Each named turn below is shown by a few rows before and after it. Which turns, in which order, take the first row of each later pair to the second? The first pair is answered.
j_177 (before -> after):
[ 5 -7  0 -6 -1  1 -2  1 11 10 -4 -4  2  4  4 -2  0  0  1  5  5  3]  ->  [-1 -9 -4 -1 -7 -4  2 -4 -1  2 -4 -5  3 -6 -4  8 -5 -3 -4 -4  1  7]
[ 20 -13 -13   1  -1 -12  -8  10   7   4  -5   3  -6   7  30  -3   3   6
  12   8  -4  -6]  ->  [  5  -8 -15   2 -16 -12   6   4 -24 -11  -3   5  -2 -15  11   7  -9   5
  -1 -16 -12   3]
[ -4  -6   2  -1  -9   4  21   3  11   3   8  -3   9  -5   0  -5  -1   6
  21 -11   6  -7]  ->  [ -2 -11   0   3  -8   0  20   1  17   1   8  -2   6  -3   2   0  -1   5
  22  -7   6  -7]
j_63 (before -> after):
[ -9   2   5  -2 -11  -8  15  11 -16 -15  -1  -7   0   3  -5  -1  -1  -8
  10   0  -6  -7]  ->  [ -7   6  15 -15   1  -7   9  15 -13   0  -1  -3   5  10   0 -11  -2  -3
   2   1   0  -5]
[ -4   0   1   5  -6   6   2   1 -10  -6  -3  -3   1  -7  -1  -5   2  -4
   7 -13  -5   1]  ->  [ -4   6   6  -2  -1   7   1   6  -9   0  -2   1   6  -2  -1 -11   3  -1
   2 -12  -2   0]
[ -3  -5  -4  12  -3   1   6 -15   1  -2   3 -11  -5  -5  -4   7   3  -2
   7 -10  -9  -3]  ->  [ -8   9   2   8  -4  11   8   0  -6  -3   6  -5   4  -2 -12   2  11  -3
   0  -4  -2  -9]
[  0   5   2 -15   6  -7   0   4   3  13  -1   3   8  12   4 -14  -5   3
  -1  -1   3   5]  ->  [  4 -11  -8  -2   0 -16   2 -10   6   5  -3  -4  -4   3   8  -2 -10   0
   9  -6  -7   8]
j_214 (before -> after):
[ -5 -19   8   5  -9   7  -4  -7   0   3 -13  -9  -9  -1   3  -8 -12  -9
   4 -14   0   9]  ->  [ -1 -19   5  10  -9  10  -5   0  10   1 -13  -8 -13   6   5  -4  -3 -11
  10   0   3   1]
[  4   3  -7  11 -12  -4  -4   4   9 -12   0  -2  -4   2   5   9   9 -11
  17  14  -5 -10]  ->  [ -4  15  -3   6 -12   0   2  13  -1 -15   4   3   4   1  -5  11   8 -12
   7  14  -1 -12]
[ -1   2  12 -15  11   9  14  -1   1  12  -9  -8   8  -6   8  -5 -13   3
  -5 -11  10  -2]  ->  [  4  -4   9 -11  11   8  11  -7   8  14 -10 -10   3  -5  13  -6 -12   3
   2 -11   8  -1]
[  0   3 -14   8 -11  -9   3 -12   0  -6   2  -2   0  -2  -4  -3   6  -9
  11   8  -6   9]  ->  [ -2   6 -13   7 -12  -6   5  -6   1  -8   1   0   1   0  -7  -3  10 -10
  10  13  -3   4]
j_107 (before -> after):
[ -2  14   5  -6   0  10   2  17  -7 -13   0   7   9   8 -13  19   6 -10
 -21  13   3  -8]  ->  [ -3   7   2  -6   3  -1   3  11  -4 -16   0   6   6   4 -13  28  -4 -11
 -23  14   0  -7]
[  5  14  11 -15  19  -2  -2   7  14  13   0   4   8  17   0  -5   1  -2
  -9  15   6   0]  ->  [  8   5   7 -14  22 -11  -1   1  19  11  -2   5   4  14  -1   5  -8  -4
 -12  17   2   3]
[  2   5  10 -15  12   0  -2   3  -3  11  -2   4   5   1   1 -13  -2   3
 -11  -4   4   1]  ->  [ 7  5  6 -9 11  4 -4  9  9  7 -2  3  1 10  3 -8  5  0 -2 11  7 -6]
j_38 (before -> after):
[ 12  -9 -12  14  -6   2  -2  -2  21 -11   4  -6 -13   3   3  15   9  -8
  13  12   1  -7]  ->  [ 11  -7 -10  12 -11  11   0  -1  17  -9   3  -8 -10   5   6   3  18  -6
  20   6   1  -8]
[ 7  3 -3  3 16  0 -5  7 17  6  2  4  1 23  1  7 -3 12  4 38  9 -3]  ->  [ 7 -1 -7  8 13 -1 -2  5 18 -1  3  1 -3 21  0 13 -2 11  7 39  9 -5]
[ -1 -13  -3  -5   2 -16   7  -6  12  -2  -9   5  -1  -2   2  -3 -11  -4
   1  -9  -7  -2]  ->  [ -2 -14  -6  -3  -1 -13   8  -7  12  -4  -8   5  -2  -3   1  -2  -9  -4
   6 -10  -7  -2]
Then:
(two turns a pair)
[-7  4  7 -2 14 -6  3  1 -3 17  1  2 -1 -3  9 -5 -9 13 -7  1 -2  4]  ->  [ -1  -6   0   9   9  -7   1  -7   5  11   0  -4 -10  -2  15   0  -6  12
   6   3  -6   3]  j_107, j_63
[ -5  11  -5 -11  12  -7   2  24   9   2   6   5   2  17  -8   8   8  -1
  -4  27   9  -3]  ->  [  0   1  -6 -11  18 -18  -4  13  17   7   4   3  -4  16  -1  10   1   1
  -3  25   5   2]  j_38, j_63
[-16  -4  15  -7  -2   5  14   3  -6   1 -13  -3   9   9 -13  -9  -8  16
  -3  -7 -10  -1]  ->  [ -6 -11  14  -6  11  -3   6   3  16   7 -14  -2   4  19  -4  -3  -9  14
   1  11  -7  -3]  j_38, j_177
[  1  -4 -11  13 -10   1   4   3   3 -14   2  -2  -3  -1  -2  11   5  -3
   8   6  -5  -3]  ->  [ -4  -4  -6   8 -16   2   7  -2 -11 -10   1  -3   0 -10  -4   2   0   2
   4 -12 -10   5]  j_107, j_38
[  4   0   1  -3  25 -19  -3  15  24  11  -3  -1  -1  18   0  13 -12  -8
 -15  29  13  -5]  ->  [-11  11   8 -11  17 -17   9  18  -6   2  -1   5   9   1 -18  17 -23  -6
 -34   9   9   1]  j_214, j_177
[ -4   3  11  13   0  17   5   8  -1 -16  -2  -3   0  14  -2  -9  16   4
  16   5  -2  -4]  ->  [  0   3  21  -3  19   6  -4   7   6   2  -4   2   5  22   5 -14   5   7
   4   8   3   2]  j_63, j_38
[  4   6   0   2  10  -6  -3   3   8  -2   5   1   0   1  -7  12 -12   1
  -8  12  -3   9]  ->  [  3   2   1  -1   7  -9  -2  -5   0   1   4  -1   0  -6  -6   5 -17   3
  -9  -2  -7  15]  j_107, j_63
[  1 -14  -7   9  -6  -7   5 -21   4 -10  -1  -5 -11  -8   1   4 -11  -9
  10 -12 -11  13]  ->  [ -5   8  -5  10  -9  16   9  11   5 -17   4   3   2   8  -9   4  12 -15
   8  14   4  -7]  j_214, j_63
[-10   5   3  -2  -9  -3   8  -3 -22  -7   3   4   3 -16  -9   5 -11   4
 -10 -19  -7  10]  ->  [ 14  -8   0   0  16 -11  -9  -1  23  10   1   3  -6  12  15   4  -3   4
   6  15   1   1]  j_177, j_107
[  1  14   6  -4  -8   4   8   8 -10 -11  -4   6   3   2 -13   2   1 -15
 -14  -1   4  -1]  ->  [ 12  -6   4  -5   2 -13  -2 -16   5   1  -9   0  -7   1   3   1 -13 -11
  -8 -10  -3  11]  j_63, j_63
[ -5  -3  -5   3  -2  -7   8  -4  -8 -18   3   2  -1  -9  -9  20  -8  -4
 -10   4  -7   2]  ->  [ 5 -8 -5  3  7 -8 -2 -1 13 -9  1 -1 -5  6  3 16  0 -3  1 21 -2 -3]  j_177, j_177
[  6 -17  -3   8   1  -8  -7  -8  13   2  -8  -5  -8   1  11   5   9   3
   8   1  -2   0]  ->  [ -4   7   6   3   0   9  -2  15   2  -1  -4   3   7   7   1  -1  21   2
  -2   9   8 -11]  j_63, j_63
[-11   4  -1  -5  -7  -1   0   4 -13 -11  11   4   4  -9 -13   8  -6  -5
 -11  -1   3   1]  ->  [ -8   6   0  -6 -13  13  -3   5 -15  -2  11   0   6  -4  -5 -12   5  -1
   1  -7   5   0]  j_214, j_107
[ -9   6  11 -10   4   1   0  10  -8   6  -6   9   0   0 -14 -14  -3  11
  -3  -9   2   4]  ->  [  2 -10   3  -3   3  -4  -7  -4   6  10  -8   1 -11   3  -2 -16  -2  11
  14  -9  -2   7]  j_214, j_214
